In the rows, 128 means zero.
A: rows in 4 groups, each row roughly a mix of its group's directions:
A (157 x 11):
[[105 151 156  87 124 104 136 120 160 109 141]
 [ 78 126 151 123 108 162 110 135 106 136 145]
 [122 170 150  98 143 126 133  89 119 151 144]
 [131 114 157  99 170 116 148 105 128 124  95]
 [139 170 135  92 107 116 105 106 114 156 132]
 [145 137  86 118 115  80 126 155 110 121 131]
 [132  77 100 131 155 145 117 149 147 139 147]
 [124 128 172 152 107 147 124 116 103  92 108]
 [165 168 151 129 138 118 158 115 150 147 115]
 [ 99 112 147 101 165 120 132 110 124 169 139]
 [118 124 132 144 164 155  88 140 100 101 116]
 [114 127 100 136 157  88 127  89 113 132 152]
 [137  96  97 166 108 124 112 155 146 137 150]
 [128 123 185 115 137 132 120 105 144 152  99]
 [144 117 125 137  97  91 159 162 134 132 157]
 [147  87 105 140 133 165 105 107 149 117 140]
 [141 103 105 119 106 116 158 106 157 165 142]
 [118 168 104 152 120 125 154 152  90 120 116]
 [103 147 129 141 168  92 125 133 103 129 161]
 [115  93 101 110 134 137 120 143 132  73 131]
 [145 113 128 153 111 116  99 172 116  92 131]
 [119 137 109 150 133  86 160 124  85 121 137]
 [124 112 115 137 165 124 123 145 103 182 134]
 [100 125 168 102 161 105 151 110 134 143 127]
 [130 170 125  78 101 138 137 126 141 149 134]
 [121 150 170 106  99 109 167 121 126 135 112]
 [163 135 145 121 101 139 122 122 167  96 101]
 [148 173 152 105 102 121 122 150 143 157 127]
 [109 130 121 133 134 126 109 181  99 109 160]
 [120 167 138 135 111 162 171 116 121 102 124]
 [159 125  86 154 149 133 135 136 165 119 107]
 [112  97 108  79 157 122 124 100 121 120 137]
 [120 150 161 147 129 159 133 106 176 128 124]
 [119 137  70 120 126 115 125 171 119 134 122]
 [142 165 131 136 122 126 182 102 136 133 149]
 [148  89 136 123 127 106 131 139 160 148 170]
 [141  82 133 117 138 110 137 112 174 128 149]
 [144 111 174 164 106 131 141 154 130 114 109]
 [121 142 150 113 136 144 115 131 186 124 159]
 [120 101 142  98 162 133 104 163 140 157 131]
 [ 68 140 128 109 144 111 134 103 142 117 141]
 [ 88 142 148 108 141  98 142 128  93 154 124]
 [104 104 124 115 132 107 150 110 110 126 181]
 [134 161 129 143 140 138 144 112 114  97  78]
 [125 111  87 162 129 119 141 149  88 107 126]
 [128 135 101 106 121 181 142 165 131 122 138]
 [135 128 145 154 135 113 171 111 121  85 107]
 [149 167 109 140 124 114 132 180 139 124 112]
 [146 126 127 140 123  89 142 103 154 174 142]
 [144 160 117 133 153  95 108 138 118 154 166]
 [105 117 110 126 116 122 136 108  86  81 142]
 [ 93  96 119 129 138 121 172 116  98 135 111]
 [130 110 145 109 153 145 109 163 173 135 115]
 [127 125 147 152 140 105 164  97 120  94 102]
 [140  89 149 138 139 162 142 155 145 102 106]
 [102 137  97 143 154 102 120 152  88 116 114]
 [130 104 103 112 171 129  86 116 128 152 126]
 [130  94 107 129  88 157 130 111 110 117  96]
 [110 137  96 127 101 127 150 105 122  78 116]
 [140 122 161 119 112 156  81 116 117 129  98]
 [122  95 144 112 138 142  73 151 132 140 117]
 [164 171 121 140 106  92 147 143 122 126 132]
 [ 88 143 169 118 132 128  93 119 115 105 140]
 [143 127 185 153 127 129 118 121 104 153 148]
 [115 150 110  83 129 159 136 123 136 168 134]
 [118 126 117  94 135 186 134 143 144 151 132]
 [110 139  82 141 132 127 123 135 112  97 170]
 [150  79 117 128  97 125 116 159 128 134 153]
 [142  92 106 166 141 106 165 115 141 123 124]
 [128 137 113  86 143 136  96  91 127  97 137]
 [117 100 123 134 117 133  80 164 115 106 107]
 [146 166 156  96 108 131  94 111 126 141 111]
 [161 161 102 131 154 151 152 122 133 161 125]
 [101 160 126 176 110 153 135 149 123 127 109]
 [122 160 130 164 126 108 132 149 118  82 147]
 [146 131 179 142 101 125  97 152 127 114 112]
 [109 127 118 148 142  95 151 145 131 154 174]
 [125 143 118 107 104 158  90 171 117 128 138]
 [171 143 126 167 117 108 125 124  93 142 143]
 [ 89 121 152 121 140 152  80 121 125 110 141]
 [130 107 152 132 131 112 133  80 162 160 125]
 [124 140 125 119 169  75 130 115 104 144 134]
 [147 115 126 170 110  80 152 120 139 122 115]
 [173 101  99 150 138 107 147 140 149 112 132]
 [123 142 137  71 116 130 118 103 147 133  97]
 [169  97 122 124 122 102 118 147  97  99 118]
 [106 113 177 110 117 160 139 113 157 124 131]
 [152  88 128 109 166 118 106 124 123 114 159]
 [128 101  90 125 137 135  85 117 105 118  99]
 [126  97 117 132  87 102 137 154 125 148 162]
 [139 152 127 153  95 117 145 158  92 110 105]
 [ 93  97 118 152 108 107 119 154 101 121 151]
 [127 135 150 141  91 169 149 149 155 127 151]
 [133 101  99 151 118 122 125  90  89 111 144]
 [146 154 143 163 114 140 149 111 175 131 121]
 [ 93 130 144  87 114 122 138 125 115 170 109]
 [152 139 136 154 137  95 178 116 149 128 119]
 [116 143 137 121 141  98  84 120  88 103 135]
 [142 158 169 121 119 135 137 140 171 136 154]
 [145  97  97 139 157 126 173 135 140 111 140]
 [ 99 150  98 144  98 127 151 123  93 126 104]
 [115 153 100 117 109 116 112 182 115 142 137]
 [ 80  85 128 136 126 124 104  98 125 128 128]
 [116 119 137 109  73 116 113 161 112 111 138]
 [127 154 144 151  99 103 142 161  98 105 116]
 [130 121 117 110 103 146 122 177 122 107  90]
 [ 96 154 109 149  99 127 138 127  85 145 112]
 [117 154 160 111 150 106 115 121 127 159 167]
 [155 139 134 126  97 131 114 138 128  86  85]
 [156 129 124 120 128 140 122 131 180  96  95]
 [116 126  87 134 170 111 121 154 106 155 127]
 [128 112 181 168 127 147 107 116 140 119 133]
 [105 125 124 129 109 128  94 118  90  89 101]
 [126 107 156 144 146 174 153 128 137  96 116]
 [121  84 143 137 173 143 133 122 128  95 114]
 [108 175 137 132  98 138 145  96 138 147 111]
 [135 148 141  84 113 149  99 139 134 161 151]
 [131 125 113 113 129 140  59 118 112 138 127]
 [133 166 125 122  97 133 134 118 144 175 154]
 [121 127 137 143  92 138 183 140 130 106 108]
 [114 131 108 175 157 140 150 112 139 148 155]
 [138 133 164 108 143 128  94 161 138 134 165]
 [145 128 102 165 108  83 119 137 125 127 159]
 [111 143 127  76 113 116 121  91 100 135 127]
 [152  96 109 137 153 109 148 111 103 161 107]
 [133 120 107 134 110 102 131 186 119 119 154]
 [181 128 114 141 109 130 162 130 162 127 127]
 [132  99 130 173 101 152 123 158 144 109 123]
 [136 143 151 143  99 153 156 148 126  90 102]
 [105 165 145 108 165 123 131 107 152 149 148]
 [116 111 153  96 141 115 166 104 132 164 116]
 [112 106 155 149 166 110 125  94 148 107 115]
 [135 155 132 123 136 107 182  89 131 135 125]
 [ 85 127 139 133 133 100 147  81 146 131 120]
 [163 166 147 126 129 120 105 136 161 132 159]
 [103 112 111 101 162 157 150 102 140 149 116]
 [149 153 135 123 136 128 106 135 144 168 175]
 [133 150 137 143 111  96 148 177 111 116 148]
 [ 77 104 101 123 154 132 143 146 123 139 152]
 [109 143 127 144 132 139 169 181 142 140 133]
 [112  98 123  91 141 121 154 119 147 157  95]
 [130 113 102  99 155 137 169 116 150 158 122]
 [143 132  90 131  85 130 160 143 109 113 106]
 [120 121 100 141 127 121 129 109  75  92 141]
 [146 105 145 164 138 114 133 157 121 139 173]
 [151 146 166 115 122 125 155 124 169 149 150]
 [146  83 145 122 131 126 129 123 106  99  87]
 [135 169 102 115 117 123 179 114 138 131 112]
 [125  80 123 121 166 162 113 144 142 130 137]
 [131 119 159 151 100 168 130 153 140 106 104]
 [127 141 140 135  90 139 139 132 139  97  77]
 [158 131 163  99 134 121 108 109 125 169 112]
 [138 124 139  95 110 128 117 105 108 104  77]
 [117 114 123  80 145 142 111 125 157  90 139]
 [108 102  84 149 136 167 140 134 136 118 147]
 [148 136 144 121  90 148 122 133 155  95  92]
 [118  87  94 125 125 153 113 100 130 164 134]]

which group is each row in? (one row of each group first):
[114  98 122 120 128 122 164  90 142  88 138]  <16>
[140  99 114 131 149 149 156 142 173 122 103]  <25>
[137 126  84 112  99 153 125 165 104 129 139]  <39>
[111 112  91  97 158 108 127 106 130 161 124]  <78>

[142 104 165 149 130 143 142 145 134  89  97]  <78>
[115 155 121 116 148 103  96 141  97 163 143]  <25>
[119 111 123  92 100 103 141 149 153 110 162]  <39>
[131 130 136 101 110 146  97 129 131 180 153]  <39>
[132 161 159 140 133  87 147 117 129  98 151]  <25>
[166 152 108 131 136 131 100 155 152 155 150]  <25>
[140 170 134 138  78 127 116 140 132 150 151]  <78>
[122 145 134 131 130 149 113 151 136 168 178]  <25>
[147 177 143 147  96 127 115 135 113 155 114]  <16>
[142 117  99 153 155 155 118 158 163 125 147]  <25>
[139 106 140 115 111 171  87 105 150 128 137]  <25>
[117 138 135 128 111  99  87 105 132 174 134]  <78>
[131  90  98 146 166 119 130 153 116 130 157]  <16>
[131  99 106 120 145 162 163 131 162 153 131]  <78>
